Some points, one per row:
tensor([-90, -45, -26,   5,  25,   6,  -7, -16])
tensor([ 79, -18, -17, -35, -66,  18, -21,  31])
tensor([-84, -47, -22,  12,  31,   6,  -9, -20])
tensor([-61, -11, -12,   4,  31,   5,  -2,  -7])
tensor([-62,  90,  43,  44,  87, -10,  19,  -4])
tensor([-68,  92,  34,  34,  79,  -1,  18,  -1])
tensor([-63, -21, -27,  -8,  12,  12,  -8,   1])
tensor([-72, 118,  41,  39,  91,   6,  23,   3])
tensor([-51, -18, -17,  10,  25,   2,  -2, -13])
tensor([  20, -106,  -46,  -28,  -67,   -4,  -19,   -8])
tensor([ 42,  -8,  -7, -26, -48,  12, -12,   7])
tensor([127,  24,  12, -42, -89,   4,  -8,  27])
tensor([ 87,  18,  12, -32, -45,   9,  -6,  19])
tensor([-67, -46, -16,  12,  26,  -6,  -9, -14])
tensor([103, -41, -17, -49, -87,  10, -15,  14])
tensor([-78, -63,  -6,  12,  22, -19,   5, -12])
tensor([-67, 127,  67,  63, 118,  -2,  30,  -3])
tensor([ 57, -87, -34,  -8, -62, -23, -13, -23])
tensor([102,  10,  16, -36, -57,   3, -15,  29])
tensor([-65, -52,   3,  12,  17, -18,  -9,   1])
tensor([-74, 127,  76,  68, 127,  -3,  34,  -4])
tensor([106, -27, -27, -34, -73,  10,  -2,  15])
tensor([-70, 127,  63,  63, 118,   1,  30,   0])
tensor([-82, -59, -31,  -9,   9,   7, -10,  -5])
tensor([-59, 127,  94,  78, 127, -17,  40,   1])
tensor([-53, -62,  -5,   7,  12, -20,   4,   1])
tensor([-63, 127,  69,  62, 119,  -6,  11, -12])
tensor([117, -44,  -9,  -3, -69, -27,  -5, -19])
tensor([127, -69, -23, -18, -91, -26,  -4,  -4])
tensor([ 56, -21, -15, -40, -59,  12, -12,  16])
tensor([-66,  55,  12,  24,  60,   7,   8,  -5])
tensor([ 85,  60,  21, -22, -35,   7,  10,   9])
tensor([-52,  29,  16,  19,  52,  -4,   9,  -9])
tensor([-68, -72,  10,  27,  32, -29,   2, -12])
tensor([122,  49,  18, -30, -50,   5,   0,  24])
tensor([-65,  93,  35,  36,  78,   0,  21, -13])
tensor([-80, -52, -29, -10,  23,  11, -14, -16])
tensor([127,  -3,  -1, -45, -84,   9, -11,  23])
tensor([127,  23,  15, -35, -68,   5,  -4,  16])
tensor([-71, 127,  62,  65, 118,   3,  30,  -9])
tensor([-70, 110,  36,  49,  96,  -1,  27,  -8])
tensor([112, -44, -15, -48, -90,   7, -23,  19])
tensor([-69, 112,  41,  43,  92,   1,  21,  -2])
tensor([-75, -48, -23,  -7,  14,   3,  -4, -13])
tensor([-66, -67, -14,  12,  17, -14,  -3,  -6])
tensor([ 60, -17, -14, -40, -60,  11, -11,  20])
tensor([-76, -54, -40,  -8,  10,  11, -10, -11])
tensor([-94, -13, -13,   6,  43,  15,  -5, -14])
tensor([-41, -56,   0,  21,  14, -22,   6,  -6])
tensor([-64, 115,  43,  45,  89,  -1,  22,   3])
tensor([120, -10,  -7, -27, -70,  23, -12,  10])
tensor([-66, 124,  39,  42,  89,   9,  21,  10])
tensor([-69,  37,  -5,  19,  42,  12,   1,  -1])
tensor([-78, -46, -27,  13,  27,  11, -17, -21])
tensor([-70,  43,  -1,  12,  46,  10,   3,  -6])
tensor([-55, -38, -13,  13,  26,  -6,  -4, -16])
tensor([-80, -21, -20,   1,  32,   9,  -4, -11])
tensor([-59, -67, -13,   2,  15,  -9,  -3,  -4])
tensor([127,  13,   8, -43, -86,   5,  -9,  26])
tensor([-80, -56, -18,  10,  25,  -8,  -4, -11])
tensor([  41, -103,  -45,  -25,  -73,   -6,  -22,   -5])
tensor([ 90, -44, -22, -48, -84,  11, -16,  12])
tensor([ 57, -61, -29, -12, -57,  -5,  -9, -20])
tensor([-70,  40, -14,  23,  46,  29,  -3,   6])
tensor([-84, -69, -18,  -4,  15,  -6,  -8,  -3])
tensor([ 66, -99, -28,  -1, -66, -30,  -5, -23])
tensor([127,  50,  27, -31, -70,   3,   0,  26])
tensor([-62,  53,  18,  25,  60,  -3,   9,  -2])
tensor([-65, 127,  52,  56, 113,   0,  34,   0])
tensor([-33, -18, -41,  28,  28,   6,  21, -19])
tensor([  54, -104,  -42,  -15,  -74,  -17,  -17,   -9])
tensor([-69, -49, -25,   3,  20,   2,  -5, -12])
tensor([-71, -56, -13,  12,  26,  -8,  -6, -19])
tensor([ 97, -44, -18, -50, -88,   8, -17,  21])
tensor([-78, 127,  52,  42, 100,   4,  25,  -4])
tensor([120, -30,   7, -49, -88,  -8,  -6,  35])
tensor([  43, -102,  -32,   -7,  -58,  -27,  -13,  -18])
tensor([ 94,   5,   3, -41, -60,   8, -10,  31])
tensor([-71, 119,  42,  41,  93,   5,  23,   1])
tensor([-88, -44, -23,  -6,  15,   4,  -2, -22])
tensor([  8, -93, -30,  -9, -37, -11, -16,  -9])
tensor([118,  16,   5, -39, -67,  13,   5,  24])
tensor([-71, -74, -16,   9,  15, -10,   1,  -3])
tensor([ 30, -95, -43, -47, -78,   8, -23,   8])
Then 16 other points, each followed by its number:
tensor([ 127,  -98,   -8,  -35, -113,  -18,  -29,    0]) 0
tensor([-65, 127,  61,  55, 113,  -4,  28, -13]) 1
tensor([  72, -101,  -35,  -31,  -85,  -11,  -18,   -6]) 2
tensor([-64, 120,  44,  46,  94,   0,  23,  -3]) 3
tensor([-85, -59, -27,  -8,  13,  -1,   0,  -7]) 4
tensor([ 57, -39, -15, -45, -64,   9, -16,  27]) 5
tensor([-69,  46,   1,  13,  53,  13,   9,  -2]) 6
tensor([-67, -78, -23,   0,   8,  -3, -13,   3]) 7
tensor([  42, -101,  -27,  -12,  -51,  -22,  -12,  -28]) 8
tensor([-62,  99,  49,  44,  89, -11,  18,  -5]) 9
tensor([111, -64, -22, -42, -95,  -3, -17,   9]) 10
tensor([-71,  14,  -7,  10,  42,   9,   2,  -4]) 11
tensor([-71, -75, -16,   9,  14, -15,  -4,  -3]) 12
tensor([103,  81,  37, -12, -22,   0,   2,  23]) 13
tensor([ 86,   1,  -7, -30, -58,  10,  -1,  21]) 14
tensor([ 87, -78, -33, -11, -72, -17, -10, -31]) 15
Which three of these numbered points are nearest to each point below, looking only along the 2 directions in which the first points spread most? Their numbers follow each, nearest first.
tensor([-71, 120,  44,  43,  94,   2,  22,  -2]) > 3 9 1
tensor([-84, -65, -18,   7,  21,  -3,   5,  -6]) > 4 12 7
tensor([116, -60, -21, -34, -93,  -6, -16,   2]) > 10 0 15
tensor([-63,  48,  19,  23,  58,   1,   9,  -1]) > 6 11 9
tensor([-63, 127,  62,  64, 117,   2,  25, -11]) > 1 3 9
tensor([-75,   8,  -7,   4,  32,   3,   2,   1]) > 11 6 4
tensor([-63, 118,  44,  39,  94,  21,  40,  -8]) > 3 9 1
tensor([  64, -118,  -32,  -35,  -84,  -17,  -20,   -2]) > 2 15 8
tensor([-51,  43,  18,  43,  68,  12, -23, -18]) > 6 11 9
tensor([-64,  61,   8,  23,  62,   9,  13,   4]) > 6 11 9
tensor([-72,  -4, -13,   6,  34,   8,  -1,  -8]) > 11 6 4
tensor([ 71, -66, -31, -39, -79,   9, -27,   8]) > 15 2 5
tensor([ 78, -73, -31, -17, -72, -15, -12, -20]) > 15 2 5
tensor([  79, -113,  -31,  -23,  -83,  -14,  -22,  -10]) > 2 15 8
tensor([-76, 101,  31,  31,  83,  10,  17,   0]) > 9 3 1
tensor([125, -97, -23, -17, -95, -18, -11, -14]) > 0 10 2
tensor([-71, -82, -13,  14,  18, -21,  -2,  -3]) > 12 4 7
tensor([-59, 127,  81,  81, 127, -16,  45,   2]) > 1 3 9
tensor([  80, -125,  -24,  -12,  -81,  -34,   -5,  -11]) > 2 15 8
tensor([-72,  55,  10,  21,  58,   4,   8,  -4]) > 6 11 9
tensor([-68, 127,  71,  67, 127,   0,  40,  -2]) > 1 3 9
tensor([57, 69, 31, -9, -4,  3,  8, 22]) > 13 14 5
tensor([  45, -117,  -25,    0,  -58,  -34,  -16,  -30]) > 8 2 15
tensor([123,  55,  31, -16, -38,  -1, -12,  22]) > 13 14 5
tensor([-69, 127,  61,  55, 101,  -4,  41,   7]) > 1 3 9
tensor([-72, 123,  43,  40,  92,   3,  22,   2]) > 3 9 1
tensor([  35, -101,  -37,  -17,  -63,   -7,  -17,  -15]) > 8 2 15
tensor([ 83,   4,   6, -34, -56,   6,  -3,  16]) > 14 5 10
tensor([-71,  -7, -11,   5,  36,   8,  -2,  -9]) > 11 6 4
tensor([-71, -76, -18,  -1,  13,  -5,  -5,  -4]) > 12 7 4
tensor([-54, -81, -53,   3,   9,   1,   6,  -8]) > 7 12 4
tensor([-79, -53, -18,   9,  26,  -4,  -7, -18]) > 4 12 7
tensor([ 38, -99, -37, -13, -59, -16, -16, -17]) > 8 2 15
tensor([  87, -112,  -28,  -21,  -87,  -21,  -18,   -9]) > 2 15 0
tensor([-73,  62,  12,  20,  62,   7,  10,  -1]) > 6 11 9
tensor([100,   1,   5, -27, -60,   0,  -3,  14]) > 14 5 10
tensor([ 84,  15,  -4, -34, -55,  21,  11,   7]) > 14 5 13
tensor([-64, 121,  41,  47,  88,  21,  22, -29]) > 3 9 1
tensor([-66,   6, -14,   2,  28,  10,  -2,  -5]) > 11 6 4
tensor([ 43, -34, -20, -32, -57,   9, -10,   3]) > 5 15 14
tensor([  53, -127,  -35,  -29,  -80,  -21,  -21,   -2]) > 2 8 15
tensor([-52, 127,  47,  50,  96,   8,  20,  -1]) > 3 1 9
tensor([101, -52, -22, -46, -94,   1, -10,   4]) > 10 15 0
tensor([ 74, -71, -45, -13, -79,  -3, -17,  -2]) > 15 2 5
tensor([-52, 127,  92,  72, 127, -10,  41,   3]) > 1 3 9
tensor([-62,  83,  41,  42,  81,  -9,  15,  -6]) > 9 3 1
tensor([-77, -47, -11,  11,  38,  -1,   0, -26]) > 4 12 7
tensor([-72, 127,  68,  57, 117,  -2,  32,  -2]) > 1 3 9
tensor([ 64, -35, -21, -41, -69,  12, -14,  15]) > 5 15 14
tensor([114, -37, -18, -48, -94,   8, -17,  18]) > 10 0 5
tensor([ 67, -67, -27, -49, -83,  15, -13,  19]) > 15 2 5
tensor([ 14, -78, -38, -48, -67,  15, -15,  20]) > 8 15 2
tensor([-74, 127,  92,  78, 127,  -2,  43, -15]) > 1 3 9
tensor([ 65, -95, -39, -26, -79, -12, -16, -11]) > 2 15 8
tensor([112, -58, -23, -38, -93,  -2, -16,   7]) > 10 0 15
tensor([113,  21,   5, -30, -64,   8,  -6,  21]) > 14 13 5
tensor([121, -63, -15, -40, -93,  -8, -13,  -2]) > 10 0 15
tensor([-69, 127,  87,  74, 127,  -4,  40,  -7]) > 1 3 9
tensor([-62, -72, -17,  12,  16, -14,  -1,  -2]) > 12 4 7
tensor([-69, -55, -40, -14,   1,  14, -13,  -7]) > 7 12 4
tensor([ 87,  17,   4, -16, -47,  14, -11,  10]) > 14 5 13
tensor([ 75, -33, -23, -33, -71,   7, -10,  15]) > 5 15 14
tensor([-75, -76, -30, -15,   1,   2, -10,   3]) > 7 12 4
tensor([-84, -38, -34,  -7,  17,  12,  -9,  -8]) > 4 12 7
tensor([-72, 117,  47,  43,  94,   4,  24, -10]) > 3 9 1
tensor([-60, 127,  65,  63, 112, -13,  17, -10]) > 1 3 9
tensor([-74, -37, -22,   7,  26,   3,  -4, -15]) > 4 12 7
tensor([-52,  -7,  -6,   6,  24,   0,  -8,   2]) > 11 6 4
tensor([-72, -67,  -3,  24,  26, -12,  -7, -12]) > 4 12 7
tensor([ 65, -91, -45, -39, -89,  21,   6,  17]) > 2 15 8
tensor([-78, -67, -27,  -6,   6,   1, -11,  -1]) > 12 7 4
tensor([ 76, -72, -31, -18, -76,  -5,   4,  -4]) > 15 5 2
tensor([ 99,  19,   8, -27, -56,   4,  -3,  23]) > 14 5 13
tensor([  16, -109,  -42,  -37,  -75,   -6,  -13,   -9]) > 8 2 15
tensor([127,   9,  18, -32, -72,  28, -21,  25]) > 14 5 10
tensor([-58,  45,  12,  20,  49,   0,   9,   0]) > 6 11 9
tensor([-59, -43, -17,  10,  25,  -1,  -3, -18]) > 4 12 7
tensor([-70, 127,  43,  41,  98,   7,  29,  -7]) > 3 1 9
tensor([-81, -58, -15,   6,  24,  16, -16, -17]) > 4 12 7
tensor([-49,  62,  15,  30,  58,   1,  11,  -7]) > 6 9 11
tensor([-62,  42,  13,  21,  52,  -2,   8,  -2]) > 6 11 9
tensor([118, -48, -15, -39, -87,   2, -20,  10]) > 10 0 15
tensor([-63, -79, -17,   0,   6, -14,  -6,   7]) > 7 12 4
tensor([ 16, -72, -26,  -4, -36, -15, -17,  -9]) > 8 5 15
tensor([-72,  61,  14,  20,  61,   9,  10,   2]) > 6 11 9
tensor([-82, -37, -11,  -2,  33,  29,  -2,  -7]) > 4 12 11
tensor([-62,  65,  15,  13,  54,  13,  11,   9]) > 6 11 9
tensor([-71, -50, -39, -27,  -7,  18,  -5,  -9]) > 7 12 4
tensor([  30, -107,  -49,  -39,  -75,    2,  -19,    1]) > 8 2 15
tensor([  89, -107,  -29,  -32,  -89,  -17,  -19,   -3]) > 2 15 0
tensor([ 70, -38, -24, -42, -74,   9, -14,  15]) > 5 15 10
tensor([  46, -115,  -35,  -16,  -66,  -26,  -15,  -13]) > 8 2 15
tensor([ 54, -76, -36, -10, -61, -17, -15, -20]) > 8 15 2
tensor([ 83,   4,   8, -26, -57,   4, -12,  14]) > 14 5 10
tensor([-65, 119,  43,  52,  93,   1,  17, -18]) > 3 9 1
tensor([-62, -48,  -8,  13,  25,  -7,   3, -16]) > 4 12 7
tensor([ 57, -94, -33, -34, -89,  10,  10,   5]) > 2 15 8
tensor([-53,   7,  -3,  18,  41,  -2,   0, -14]) > 11 6 4
